A single turn carries every row of the set below to another of its rows. Some are shown first; where does it send the rows asked next?
kam: |  -92 |   18 |  362 |   97 |  238 |   56 |  -14 | -281 |   47 |  -33 |  -18 |  274 |  143 |  314 |  151 |  273 |
ful: | -113 | -152 |  313 |   18 | -111 |  114 |  -44 |   85 | -328 |  367 |    6 |  140 |  115 |  -35 |   81 | -123 |
ruget: |  117 |  -47 |  303 | -252 |  138 |  385 |   79 |  130 | -148 | -220 |  -91 |  171 |  150 | -168 |   13 | -194 |
miv: | -284 | -169 |  -63 |  116 |  102 |  133 | -184 |  -48 |  -76 |    7 |  -93 |  333 |   38 | -164 |  -86 |  297 |
dozo: |  111 |  229 |   60 | -165 |  379 |  174 | -353 |   67 |   79 |   46 |  -64 |  -67 |    6 |   68 |  301 |   41 |
mul: |   52 |  -85 |  167 |  213 | -187 |  278 |  131 |   53 |   69 |  118 | -227 |  193 | -150 | -102 |  -38 | -281 |
fot: |  239 |  -54 |  151 |  128 | -193 |  154 |   33 |   93 |  130 |   66 | -307 |  158 | -246 |  -33 |    5 | -247 |
Pep: |  -10 |  124 |  -14 |   62 |  283 |  345 | -102 |  185 |  272 |  223 |  -11 |  -41 |  193 |  103 | -162 |  100 |
Loviz: | -290 |   56 |  212 |  -58 |   62 |   33 |  210 |  -64 |  -35 |  -85 |   70 | -105 |   25 |  185 |  348 |  -15 |
Kifi: |   69 | -102 |  189 |  126 |   38 |   47 | -168 |   25 |  171 | -351 | -203 |  373 |  220 |  155 |  246 |  -38 |
gena: |   17 |  280 |  -14 |   13 |  145 |  289 |  123 |   78 |  183 |  149 |  -56 |    4 |  303 |   16 | -237 |  139 |
tur: |  113 |  258 |  238 |  155 |  127 | -269 |  -28 |   39 |  129 | -231 | -296 |  -46 |   30 |  120 |  -94 |  -53 |
nez: |  134 |  154 |   43 |  -85 |  205 |  255 |  -14 |  181 |  187 |  233 | -156 |  -95 |   83 |  148 | -181 |  207 |
nudu: |   86 |  -71 |  147 |   42 |   15 |  145 | -230 |  -65 |  110 | -242 | -198 |  457 |  247 | -117 |  314 |  -97 |
Daf: | -173 | -205 |  329 |    5 | -115 |  189 |   20 |  145 | -308 |  273 |  -32 |   32 |   97 |    0 |  142 | -153 |
fopuz: |  -31 | -101 |  256 |  240 |  290 |   28 |  127 | -251 |   43 |   71 |  -65 |  191 |  344 |  240 |   37 |  154 |
nik: |  111 |  -35 |   22 | -196 |   60 | -366 |   77 |  169 | -151 |  -98 |  -74 |  179 |  122 |  -51 |  107 |  -82 |
lediv: | -280 | -176 |  268 |  -33 |  401 | -107 | -313 |   30 |    1 |  198 | -207 |   14 |   29 | -117 |  -62 |   29 |
lale: |  -46 |    2 |  220 |  276 |  320 |   31 |   36 | -226 |   98 |   59 |   81 |  128 |   35 |  323 |  123 |  181 |
kadag: |  204 |  -15 |  188 | -266 |   55 |  347 |   17 |  113 | -161 | -137 |  -35 |  268 |  271 | -204 |  -41 |  -49 |
kegad: | -267 |  104 |  209 |  -29 |  123 |   24 |  222 | -109 |  -28 | -217 |   -4 | -154 |  -52 |  129 |  297 |  -40 |
kor: |    3 |  -36 |   10 | -183 |    0 | -325 |  187 |   76 |  -50 | -175 | -158 |  184 |  -20 | -150 |  -15 |  -57 |
badom: |  -48 |   26 |    9 |  155 |  -72 |  246 |   98 |  109 |  150 |  166 | -360 |  189 | -237 |  -11 |  148 | -227 |
pev: | -378 | -117 |  215 | -157 |  415 |   61 | -223 |  127 |   24 |  109 | -175 |  -15 |   32 | -170 |  -74 |  -32 |
sadem: |  200 |  218 |  258 |  153 |   61 | -175 | -112 |  -18 |  168 |  -80 | -227 | -189 |   81 |  196 | -123 |   68 |
tagu: | -316 | -216 |  178 | -200 |  389 |  -70 | -203 |  167 |  -47 |  159 | -140 |   58 |  -81 | -176 |  -38 |  -32 |
ses: |   44 |   70 |  135 |  183 |   69 |  155 | -308 |  100 |    1 | -179 | -355 |  387 |  192 |   72 |  305 | -119 |
Vuvi: |  163 |   39 |  145 |   99 |  -10 |  109 | -139 |  136 |  103 | -320 | -174 |  450 |  242 |   91 |  231 | -178 |
Fedos: |   86 |  240 |   71 | -249 |  353 |  191 | -247 |   88 |  -50 |  125 |  108 |  -22 |   29 |   41 |  244 |   12 |
dez: | -245 |  -46 |  -37 |  203 |   41 |  120 | -266 |   34 |  -45 |   91 |  -43 |  368 |   20 | -211 | -239 |   66 |
gemu: |   75 |  -80 |  105 | -203 |  155 | -402 |  126 |   94 |  -77 | -118 |  -88 |  112 |   60 | -113 |   53 | -101 |
makim: |  218 |   12 |  247 | -229 |  130 |  316 |  -38 |  127 | -208 | -230 |  -23 |  143 |  182 | -179 |   85 | -142 |
Fama: |  192 |  142 |  335 |  211 |  219 | -125 |  -91 |  -29 |   32 |  -71 | -448 |  -70 |   95 |   51 | -101 |  -93 |
bekab: |  104 |  181 |   43 | -163 |  344 |  121 | -242 |   65 |  -34 |  214 |  121 |    4 |   71 |   94 |  323 |   18 |
zef: | -131 | -183 |  407 |   37 |  -84 |  300 |   39 |   14 | -209 |  304 |  -46 |   36 |  195 |   32 |   23 |  -61 |
Gapi: | -184 |   89 |  108 |   -8 |  -16 |   55 |  162 |  -99 |    4 | -127 |  -29 |  -26 |  -90 |  190 |  435 |   -8 |
Tena: | -223 |  108 | -151 |   86 |   95 |   92 |  -53 |  -91 |  -14 |   79 |  -63 |  465 |  -51 | -205 | -110 |  137 |
tiro: |  -13 |   28 |  -27 |   17 |   52 |  250 |  -62 |  202 |  302 |  309 |  -54 |   -3 |  130 |   57 | -217 |   90 |
fude: | -247 |  -48 |   26 |  131 |  -97 |  223 | -260 |  -46 |  -16 |  -64 |  -71 |  425 |   -6 | -171 | -126 |   91 |
Meto: |  -70 |  -95 |  213 |  192 |  341 |  119 |  -63 | -300 |  145 |   24 |  106 |  229 |   83 |  202 |   -5 |  268 |
Fesov: |   92 |  -81 |   61 |  133 | -229 |  298 |   73 |   56 |   61 |  193 | -257 |  -45 | -115 | -168 |   49 | -171 |
nagun: |  110 |  201 |  308 |   13 |  -13 | -247 |   -4 |   32 |  196 |  -33 | -399 |  -85 |   43 |   52 |  -27 | -100 |

Daf turns into tagu
pev turns into bekab
gena turns into fopuz
Now find these:
dozo turns into Gapi
tiro turns into Meto
Vuvi turns into mul
nudu turns into Fesov

